In the rows, zero is written as 128.
Turns in one plane each, and the order they were made in; the first pair answered
tiz (before |-> after):
[111 160 130 131 141 142 128 107 114 126 110 124 125 129 143 167  99 106
 103] |-> [122 142 131 141 143 141 155 113 136 115 112 153 137 135 153 159 100 106
 105]
[ 87 114 109 142 102 169 161 129 133 126 117 112 166 130 110 110 159 108
  91] |-> [ 99 101 110 149 101 159 164 131 138 128 114 120 170 141 101  92 154 120
  99]
[130 122 118 140 111 148 151 127 131 127 128 123 124 129 122 115 113 127
 135] |-> [131 121 118 140 110 143 143 127 125 132 126 116 121 132 117 112 114 132
 137]
fevog (before |-> after):
[129 148 140 107 133 111  74 158 140 121 153 175 166 153 118 151 133 134
 102] |-> [129 152 139 101 133 105  59 158 120 135 149 157 158 151 103 146 126 136
 106]
[145 146 162  79 103 133 189 141  80 172 146 103  65  70 132 124 123  98
 158] |-> [140 140 162  99 106 155 228 137 135 135 158 158  97  79 171 142 149  86
 149]
[122 109  99 184 162 117  83 111 169 100  81 135 158 185 137 103 144 129
 144] |-> [127 114 100 173 161 105  60 117 136 121  76 102 140 180 114  92 129 134
 151]
vib (before |-> after):
[153 113 134 132 143 141 110 136 119 140 144 141 156 120 131 146 101 138
 153] |-> [153 109 134 139 143 138 110 133 123 136 141 143 161 126 131 142 104 139
 154]
[161 111 134 145 137 112 165 177 148 148 133 166 120 120 121  74 117 116
 144] |-> [158 112 128 164 134 100 136 161 158 137 117 156 133 141 108  62 124 127
 139]
[131 115 108 123 112 119 186 121  79 121 101  62 103 148  99  90 105 104
 138] |-> [133 112 109 122 111 122 198 124  80 121 103  69 103 145 103  91 105 102
 140]
[158  82 159  97 117 128 176 136 145 160 170 131  88 114 141 116 103 131
 159] |-> [166  70 152 124 112 118 175 124 174 138 157 144 110 139 138  95 108 145
 154]
rekul (before |-> after):
[ 77 165 122 139 123 155  96 109 162  77 132 137 137 125 150 176 160 114
  85] |-> [100 121  98 183 113 134 145 107 145  65  81 107 152 160 125 107 125 131
  89]
[134 119 139 123 137 113  74 138 148 157 141 136 147 112 107 115 140 162
 117] |-> [141 107 132 135 134 108  91 140 140 154 128 127 149 121  99  93 127 167
 120]
[140  89 126 148 152 144 171 154 144 101 143 196 146 116 173 132 129 120
 133] |-> [139  93 126 150 152 144 168 152 150 102 142 199 147 118 173 135 132 119
 133]
[110 114  94 156 120 129 158 106  62 113  90  33  87 141 124  65  92 103
 138] |-> [ 95 151 120  92 135 154 134 122  52 146 148  58  52  84 153 136 110  79
 145]
Pairs:
Between the rows of a pair lie two turns.
[135 140 135 112 130 111 136 157 121 149 158 137 111 109 144 163 144 114
 142] |-> [141 118 116 168 117  94 134 133 148 113 115 126 147 159 126 115 144 136
 129]
rekul, rekul
[134 124 140  99 141 156 192 152 119 148 161 164 115  86 163 148 123  92
 132] |-> [177  92 139 111 139 106 159 159 110 172 142 156 110 118 111  83  95 139
 153]
tiz, tiz
[134 164 109 136 123 108  67  97 130 112 112 108 132 157 102 123 146 156
 115] |-> [168 107 105 149 125 111 174 127 143 105 110 160 140 158 118  89 121 156
 132]
rekul, fevog
[158  83 125 129 122 120 186 151 130 128 131 154 130 122 123 107  93 121
 141] |-> [135 125 143 120 128 132 115 126 180 107 162 183 145 123 143 158 141 120
 124]
rekul, rekul
[101 167 126 150 115 161  84 109 173 126 168 129 135 128 143 156 166 126
  77] |-> [102 168 130 131 118 170 105 121 158 138 181 136 121 108 154 170 160 114
  84]
vib, vib
[104 130 114 116 125 152 169 129  63 135  99  61  95 110 128 109  88  88
 133] |-> [123  95 109 145 126 152 225 133 109 108  97 110 122 129 142  86  91  95
 135]
vib, vib
[137 122 133 122 130 116  80 119 106 156 114  94 123 146 101 102 103 156
 160] |-> [102 155 128 129 126 138  67  98 119 129 113  80 137 143 123 140 130 135
 137]
tiz, rekul
[153 126 135 108 107 129 113 152  85 184 102 157 122 136 140 111 155 151
 167] |-> [144 136 138 101 106 135 108 152  77 186 106 149 120 130 144 121 158 144
 162]
vib, tiz
[103 144 117 153 128 132  99  99 145  90 112 118 150 148 138 138 153 123
 107] |-> [118 127 118 162 127 121 105 102 156  89 108 133 156 159 133 117 147 137
 114]
tiz, tiz
[106 172 124 106 122 146  72 115 123 150 123 107 116 113 138 166 148 125
 123] |-> [128 137 129 109 127 161 158 142 155 136 140 174 128 104 171 166 140 116
 133]
vib, tiz
[118 137 136 119 125 137  81 119 180 117 173 141 133 134  94 166 140 133
 112] |-> [120 131 138 117 125 144 102 127 187 114 180 156 134 130 104 171 139 128
 115]
vib, tiz
[150 127 138 121 134 114 127 151 104 168 125 122 105 123 103 105 105 142
 142] |-> [140 145 151 103 142 128 106 148 131 164 152 151 107 111 123 145 130 135
 136]
vib, rekul
[157 102 132 124 122  98  98 120 179 112 135 176 143 174 112  88 146 138
 146] |-> [155 107 125 107 119  87  89 128 115 147 118 119 111 160  82  70 116 141
 154]
tiz, rekul
[153 118 159  89 142 117  98 155  99 170 152 156 106 111 114 125 117 161
 149] |-> [151 110 145 139 133 101  73 123 142 130 120 151 144 160 104  98 133 180
 133]
rekul, rekul
[136 105 133 153 116 162 146 132 165  57 114 155 157 175 221 154 152  74
  82] |-> [154  74 114 170 105 138 177 143 101  79  66  90 142 187 179  91  99  87
  94]
vib, rekul
[115 127 127 141 122 116 122 121  86 142 111  89 123 133 113 120 121 124
 125] |-> [102 139 136 124 129 143 145 126 102 135 138 118 123 109 145 160 137 100
 122]
rekul, tiz
[152 139 163 111 132 171 133 125 146 138 201 196 107 119 163 136 128 116
 141] |-> [166 122 150 159 120 131  79  98 168 120 161 176 133 175 121  81 129 159
 136]
rekul, tiz
[118 169 151  83 143 109  41 122 103 180 153  96  95  97 115 176 132 121
 125] |-> [108 176 146  95 139 111  35 113 105 170 145  84 103 105 114 175 135 119
 116]
rekul, vib
[132 114  86 160 129 132 126 138 147 101 107  99 144 152 120  87 144 129
 114] |-> [131 110  93 141 135 155 181 157 139 107 127 118 132 123 147 110 137 105
 120]
rekul, fevog
[121 152 142  92 133 103  50 127 142 135 153 154 135 104 111 168 156 158
 142] |-> [127 130 126 140 125  93  63 111 171 100 123 155 168 143 105 130 158 172
 130]
vib, rekul
[106 141 117 120 145 152 183 140 115 132 125 162 104 117 176 109  98 104
 157] |-> [111 151 131 104 152 147 145 139 133 143 148 188 100 110 173 124 113 114
 161]
tiz, rekul
[136  74 101 147 130 122 216 149  95 113  93 122 130 118 116 100  93 116
 136] |-> [113 126 132  75 145 135 140 157  74 158 150 126  89  62 127 173 114 101
 143]
tiz, rekul
[ 63 172 108 155 130 166 143 119 134  99 124  88 147 127 136 151 148 115
  97] |-> [ 69 160 103 162 128 165 161 121 128  97 112  84 148 132 132 135 138 118
  99]
vib, rekul
[168  66  91 126 166 118 170 136 146 142 118 169 146 122  99 149 132 107
 160] |-> [166  75  95 132 167 115 142 125 170 129 123 182 157 132 100 156 150 113
 154]
rekul, vib
[109 140 121 150 117 130 123 115 140 139 120  99 157 141 126 130 144 133
 109] |-> [104 147 127 127 120 140 134 130 117 156 134  96 138 117 133 149 137 120
 114]
vib, vib
[143  99 116 120 135 135 217 164  59 118  97  87  98 111 125  90  96 116
 130] |-> [130 133 144  69 151 161 184 172  83 130 157 138  82  68 160 162 129  97
 134]
vib, rekul
[151 114 128 154 122 112 133 115 169 102 118 155 147 162 114  92 132 169
 131] |-> [112 166 127 131 120 122  69  95 129 117 116  91 126 144 105 126 143 153
 117]
vib, tiz
[124 110 141 157 104 149 248 120 120 124 123 180 149 121 175 109  82 107
 133] |-> [ 98 152 158 149 109 160 172  97 175 102 154 211 166 122 196 163 137 107
 115]
rekul, rekul
[101 155 110 152 132 144 146  89 173  94  99 137 150 153 174 155 161 120
 122] |-> [142 126 108 163 130  96 112  95 163 118  82 129 144 183 125  93 135 165
 139]
tiz, tiz
[121 116 108 164 138 120 135 104 149  82  93 119 162 155 135 100 147 133
 116] |-> [119 122 108 135 137 118 142 125  78 124  89  69 123 128 115  94 112 124
 129]
vib, rekul
[141 135 145  98 122 148 118 167 136 138 161 129 114  93 151 178  84  90
 108] |-> [129 149 140 129 118 141  67 134 176 105 145 126 144 128 147 174 112 103
  90]
rekul, vib
[ 91 139  77 179  97 147 159  91 133  99  93 100 151 159 135 129 119 106
  99] |-> [110 119  84 142 106 148 207 129  85 142 111 102 114 120 135 122  84  99
 124]
tiz, rekul
[150 157 105  97 176 126  78  80 141 165 137 147 141 137 126 114 105 183
 157] |-> [151 156 110  77 181 138 107  98 127 177 152 156 127 113 141 129  96 169
 164]
vib, vib
[ 85 146 101 198 106 124 107  77 167  64  90  84 171 171 117 133 142 106
 113] |-> [ 63 184 117 124 116 149 106 102  88 121 123  46 111 103 123 185 125  73
 125]
vib, vib
[160 117 148 134 142 118 132 125 117 129 117 137 122 115 105 118 131 161
 160] |-> [152 132 154 127 145 123 109 119 133 124 130 146 127 113 113 137 146 159
 154]
rekul, rekul
[141  92 129 144 139 158 171 155 125 132 131 137 144 123 142 106  98 115
 148] |-> [134 103 123 169 130 137 113 127 132 119 106 110 161 157 117  86 109 134
 136]
vib, vib
[ 98 159 156  99 126 138  89 103 131 116 154 129 121 109 155 160 159 117
 129] |-> [113 136 154 126 125 135 116 102 169  92 147 167 146 131 164 144 165 127
 128]
tiz, vib
[124 120 137 111 127 132 157 143 112 139 143 133 105 113 140 137 124 115
 131] |-> [116 133 139 124 127 132 124 126 153 118 147 149 125 129 148 148 148 119
 121]
rekul, vib
[123 138  86 153 112 130  90 108 135  90 105  88 143 159  98 118 147 163
 119] |-> [123 128  79 144 109 138 140 125  91 106  97  63 125 142  99 110 120 146
 127]
tiz, rekul
[158 106 124 112 120 113 145 161 115 154 116 128 114 114 120 102 105 144
 145] |-> [153 114 126 104 123 123 158 165 109 155 121 130 106 104 129 117 107 133
 144]
tiz, vib
[ 88 145  96 172 104 165 204  99 108  88  86  68 149 128 156 130 110  89
 116] |-> [ 86 155 106 140 111 173 206 114  85 114 106  69 123  95 162 154 104  77
 126]
vib, rekul
[108 121 111 182 119 120 143 111 105  99  89  65 139 144 110 100 109 130
 118] |-> [117 106 112 191 122 130 176 115 140  81  98 107 155 149 129 103 118 129
 117]
fevog, fevog
[163 108 122 125 127 133 144 119 131 106 109 144 143 140 131 115 127 139
 134] |-> [166 108 125 120 127 131 148 124 125 111 112 147 140 134 130 115 124 139
 138]
rekul, vib
[124 125 101 127 118 151 199 131 113 143 120 100 136 124 143 115 123  97
  87] |-> [128 122  94 151 114 138 176 114 133 126 103  97 154 151 133  98 128 111
  79]
vib, vib
[143 129 124  94 152 105 130 161 106 171 149 150  97 117 125 110 111 157
 133] |-> [154 111 120 122 150  99 142 154 138 149 139 172 121 141 125  91 117 169
 132]
vib, vib
[156 145 151 121 140 114  63 127 119 146 143 102 141 177  93 120 140 152
 115] |-> [130 166 146 107 137 138  82 126  83 150 141  69 126 151 108 146 135 122
 108]
rekul, tiz
